(in the rows, 128 means zero)
Which row each row swaps with, under one turn or mirror:
The rows were stretched afterwards, more along some directions than others.
K_312: [175 133 129 122 121 117 129 103 111 113 147 142 125 129 141  98  93 149]
K_879: [119 105 113 152 131 157 147 140 135 133 107 125 101 122 125  99 158  89]
K_357: [ 86 111 131 119 138 114 160 109 103 154 135 112 114 114 122 132 129  84]
K_331: [121  94 197  96 126 109 147  80 124 107 162 124 110 147 127 126 122  94]
K_914: [105 126  92 152 100 135 121 139 120 135 128 106 111  92 130 123 110 136]
K_670: [ 83 128 133 123 109 138 115 159 103 135 140 143 147 130 120 141 153 124]
K_376: [142 113 141 112 113 118 140 122 109 126 127 130 123 137 161 102  91 154]
K_267: [120  94 189  88 117 108 148 100 126 112 167 124 107 133 126 119 122  92]
K_623: [167 150  84 137 106 146 120 172 141 115 117 125 142 121 132 108 120 134]
K_214: [118 115 127 141 116 142 119 108 112 120 162 156 137  99 104 128 115 112]
K_986: [ 97 138  91 114 103 106 111 165 127 162 128  99 143 100 102 125 151 115]
K_224: [ 82 133 133 120 119 133 130 160 104 140 124 143 143 143 130 140 151 125]
K_19: [140 124 111 133 114 141 101 119 127 116 129 129 133 128 129  90 137 129]
K_852: [144 112 145 122 145 115 122 117 165 127 114 106 114 141 155 125 102 152]
K_712: [120  94 196  95 123 111 147  79 123 108 165 125 108 142 129 123 119  96]
K_781: [160 118 140 120 150 121 126 105 155 127 114 116 120 144 154 124  95 156]
K_114: [117 124 121 137 139 150 134 147 141 131 100 116 101 143 134 115 163 116]
K_421: [137 121 146 112 141 107 122 117 156 133 108  98 120 145 151 132 105 151]
K_484: [139 117 152 119 144 111 127 109 157 127 110 100 118 144 152 134 105 150]
K_230: [102 121 130 137 122 139 129 123 111 131 155 158 135 110 106 130 134 101]
K_61: [172 139 129 118 126 115 124  98 110 113 143 135 127 132 135 102 102 145]
K_302: [ 81 142 132 115 110 134 119 174 102 139 130 146 139 127 128 143 154 132]
K_148: [164 131  85 153 133 152 115 129 135 125 113 139 144 131 135  88 131 138]
K_869: [ 95 147 133 116 154 105 120 133 124 145 113 102 130 120 108 125 165  88]
K_787: [132 113 183  99 146 110 128  69 128 108 148 124 111 152 133 110 129 100]
K_753: [101 147 124 124 161 114 132 134 125 146 114 109 130 122 110 125 162  82]
K_92: [102 115  90 128  91 118 124 158 120 156 147 112 133  92 100 111 143 100]
K_622: [ 89 114 158 108 103 101 105 149 132 139 130 111 105 112 126 126 124 160]
K_978: [119 136 129 134 151 146 134 146 143 128  89 117 104 147 132 114 169 105]
K_924: [ 85 109 142 116 101 118 120 162 130 144 127 126 109 117 132 135 130 166]
K_354: [128 112 173 103 135 109 129  80 127 104 154 121 117 152 145 119 135 108]
K_375: [160 129 108 140 125 145 103 107 125 114 125 133 136 125 125  81 131 127]
K_931: [ 97 114 147 116 101 115 123 145 121 139 134 133 110 115 129 136 116 167]
K_111: [162 150  74 148 109 147 117 168 144 122 111 121 134 115 134 104 111 144]
K_361: [140 106 168  99 123 121 157 122 135 115 155 136 121 144 127 124 125  93]
K_37: [158 113 138 128 140 124 124 112 154 125 115 115 123 136 152 125  91 156]
K_916: [168 104 143 138 141 132 128  89 156 109 134 130 113 122 145 114  79 147]
K_866: [ 98 122 126 107 123  95 101 139 144 151 132  71 135 131 130 145 128 143]
K_778: [164 112 133 144 145 135 124  96 154 110 122 132 118 119 142 116  87 144]
K_662: [134 145 130 127 166 140 141 123 139 129  99 124 110 159 132 121 165 107]
K_181: [128  94 184  97 126 116 154  95 133 110 171 129 108 145 132 125 122  98]
K_31: [ 94 102 100 143  95 136 137 150 118 147 142 118 112  85 100 104 141  86]
K_699: [116 146  81 145 106 142 107 153 123 128 122 112 116  97 125 123 112 143]
K_190: [ 88 134  84 121  99 114 104 172 130 165 129  95 142 102 107 133 152 127]
K_57: [116 133 138 100 130  92 115 135 149 148 120  82 123 132 139 136 121 147]
K_405: [125 143  76 148 103 138 114 151 130 124 123 110 121  97 130 125 113 142]
K_330: [146 105 162 100 109 125 156 126 124 110 165 141 126 138 123 122 120  98]
K_900: [157 130  88 151 125 157 132 153 130 134 104 155 141 136 145 103 122 162]
K_479: [119 114 132 143 123 142 124 106 110 122 158 161 135 102 104 125 112 109]
K_15: [118 104 117 129  98 132 137 161 125 143 128 144 124 120 135 123 112 171]
K_630: [128  93 184  97 117 117 156  94 125 106 169 134 111 135 125 121 118  87]
K_850: [170 152  85 138 110 145 131 170 141 118 114 129 136 119 135 107 116 133]

Swapped with K_479: K_850
Swapped with K_312: K_753
Swapped with K_662: K_622
Swapped with K_866: K_354
Swapped with K_357: K_376

